50 stands for zero in the data rows.
Some points, one per row:
[40 68 40 36 40 23 38 29 48 43 41 39 35 34 45 58 18 27 49 40 49 42 24 41]
[78 32 74 74 83 71 79 77 59 72 65 68 71 76 76 44 76 82 83 83 68 49 63 41]
[72 65 75 71 79 74 75 75 75 83 82 85 68 82 82 69 69 75 78 82 84 75 59 81]
[41 32 36 36 40 49 38 42 38 48 38 35 35 38 46 32 48 44 47 33 36 40 63 41]
[34 32 43 36 40 40 38 40 44 33 30 29 35 39 41 41 38 38 42 43 46 53 63 41]
[39 68 40 36 40 49 38 51 59 58 44 41 35 41 44 57 40 42 48 41 34 33 24 41]
[57 68 50 36 40 48 79 44 44 48 43 47 35 42 48 46 40 42 43 49 48 56 63 85]
[47 32 50 74 40 56 38 54 19 43 35 40 71 60 45 38 62 60 40 48 25 24 63 41]
[30 32 31 36 40 42 38 41 47 35 36 41 35 41 38 57 35 39 36 39 44 54 24 41]
[42 32 40 36 40 47 38 46 42 39 45 39 35 45 44 41 53 48 44 42 49 38 24 41]
[43 32 35 36 40 31 38 34 44 44 46 42 35 32 37 42 39 31 44 43 46 45 24 41]
[34 35 41 36 40 40 38 40 49 38 50 39 35 35 33 37 43 36 36 40 44 36 27 41]
[47 68 44 36 40 47 38 46 49 47 43 43 35 42 41 59 55 48 42 43 40 50 63 41]
[41 35 38 36 40 41 38 43 66 55 62 52 35 37 44 51 35 39 55 42 68 64 59 44]
[43 68 41 39 40 52 38 47 29 40 36 43 35 46 34 38 44 47 35 39 38 44 59 41]
[94 68 94 74 79 75 79 77 81 94 90 90 71 84 99 95 83 86 99 99 99 91 63 81]
[50 32 45 74 43 65 79 64 64 48 49 42 38 50 34 19 50 55 38 48 50 54 63 81]
[44 32 41 36 40 35 38 35 34 41 40 44 35 38 45 44 44 40 44 40 36 34 27 41]
[41 32 33 36 40 41 38 46 62 50 54 44 35 40 41 53 43 46 43 41 44 50 24 41]
Here are 10 more points, each followed by its number:
[46 65 42 36 40 48 38 47 50 44 43 45 35 49 45 53 36 44 40 44 41 50 24 41] 0
[64 35 68 74 83 75 79 72 45 63 53 63 71 76 72 43 78 78 71 78 61 48 63 44] 1
[50 35 36 36 40 53 38 52 51 44 50 49 35 52 51 56 59 54 39 41 58 57 59 41] 2
[42 32 45 36 40 29 38 27 42 38 46 42 68 27 32 31 17 25 36 32 50 54 59 81] 3
[37 35 41 39 40 32 38 35 42 36 50 49 35 38 42 36 30 30 38 39 43 21 24 41] 4
[48 35 36 36 40 52 38 52 52 45 52 49 35 52 50 56 57 53 38 41 57 58 59 41] 5
[56 65 43 36 40 35 38 33 32 38 39 47 35 38 42 37 25 32 33 33 41 45 63 41] 6
[45 32 36 36 40 37 38 35 64 44 69 67 71 36 40 54 43 39 41 33 68 56 63 41] 7
[39 65 42 39 43 50 41 53 57 57 45 43 38 44 46 56 43 45 49 43 34 31 27 41] 8
[99 68 99 74 83 83 79 86 99 99 99 98 71 84 99 89 69 80 99 96 99 97 63 85] 9
Which of these numbered points is nearest to each point below, looking only along the 5 directions in which the first points spread most? Its number follows each.
[40 32 41 36 40 38 38 40 62 56 60 51 38 36 45 46 34 36 58 44 65 60 63 41] > 7
[94 68 93 71 79 73 75 75 80 94 89 89 71 83 99 93 81 83 99 97 99 90 63 81] > 9
[45 32 38 36 40 25 38 34 68 55 60 53 71 37 44 46 39 26 37 34 50 51 63 41] > 7
[45 68 43 74 40 65 79 62 61 52 41 46 35 56 43 69 71 68 54 57 55 65 63 41] > 2
[50 32 43 36 40 47 38 47 49 51 57 57 71 56 61 63 56 49 53 45 44 42 63 41] > 2
[34 35 54 36 40 29 38 22 40 42 47 44 68 28 47 43 33 31 49 39 53 57 63 41] > 5
[76 35 72 74 79 70 75 75 59 70 64 66 68 74 73 44 74 81 80 80 67 50 63 41] > 1
[58 68 43 36 40 34 38 33 32 38 40 47 35 38 43 36 24 31 31 31 40 45 63 41] > 6
[51 32 40 36 40 29 38 33 45 42 54 53 35 38 42 44 23 25 31 38 51 56 63 85] > 3
[45 68 41 36 40 51 38 45 30 41 37 45 35 44 34 37 42 45 35 37 39 45 63 41] > 6
[38 32 41 36 40 29 38 33 42 35 50 49 35 37 42 36 29 28 38 38 44 19 24 41] > 4
[43 35 35 36 40 39 38 35 37 41 44 54 35 43 47 50 45 44 51 42 57 56 59 41] > 5
[18 68 69 36 83 18 38 12 62  4 33 19 71  6 13 35 42 36 39 37 56 70 63 85] > 3
[99 68 97 74 83 80 79 81 88 99 94 96 71 86 98 78 63 74 99 98 99 98 63 85] > 9
[45 68 40 71 40 61 38 58 32 34 24 28 35 55 37 39 72 64 36 48 33 38 24 41] > 8
[42 65 47 39 43 43 41 45 53 47 31 26 38 35 40 41 35 33 42 41 40 57 63 41] > 6
[46 35 35 36 40 32 38 35 54 48 51 47 68 36 43 47 46 36 45 43 62 63 59 44] > 7
[48 68 49 36 40 37 38 39 36 41 28 32 35 40 49 63 54 43 48 40 34 40 63 41] > 6
[65 32 80 74 83 77 79 76 56 69 60 58 71 70 66 32 68 68 72 75 51 35 63 41] > 1
[ 5 68 70 36 83 21 38 14 75  3 32 10 71 13 25 54 47 39 48 35 61 99 63 85] > 3
[99 68 97 74 83 82 79 85 98 99 96 90 71 83 98 86 77 79 99 94 96 88 63 85] > 9
[33 32 55 36 40 29 38 22 40 43 47 44 71 27 47 42 32 31 50 38 53 58 63 41] > 5
[33 32 30 39 40 36 38 36 39 39 39 42 35 39 41 41 36 34 35 35 34 41 24 41] > 4
[49 32 39 36 40 27 79 32 44 44 45 50 71 38 55 69 38 27 42 41 46 50 63 41] > 5
[92 68 90 74 83 83 79 83 97 99 99 99 71 85 94 98 62 74 94 91 99 99 63 85] > 9
[99 68 99 71 79 79 75 82 94 95 95 94 68 81 97 84 65 76 99 91 99 94 63 85] > 9
[99 68 99 74 83 86 79 92 99 99 99 99 71 88 99 71 69 75 96 93 86 67 63 85] > 9
[50 68 39 39 40 35 41 39 43 51 52 60 35 39 39 37 11 25 32 40 38 47 24 41] > 0
[46 68 39 36 40 39 38 37 57 52 55 55 35 36 37 36 31 37 41 39 43 42 27 41] > 0
[69 32 70 71 79 71 75 78 57 79 80 79 68 81 76 29 59 66 66 77 56 44 59 41] > 1
[52 68 47 36 40 39 38 36 37 38 40 42 71 44 52 57 29 27 37 40 39 57 63 41] > 6
[60 35 66 74 79 75 75 77 46 63 54 58 68 76 57 39 71 78 66 80 55 44 63 44] > 1
[46 68 40 74 40 63 38 60 30 33 22 27 35 57 38 39 75 66 36 49 32 38 24 41] > 8
[38 32 38 36 40 33 38 40 42 46 47 42 35 34 47 33 13 22 42 39 39 36 24 41] > 4
[94 68 89 74 83 81 79 81 95 87 89 91 71 83 89 90 77 82 87 86 88 85 63 85] > 9
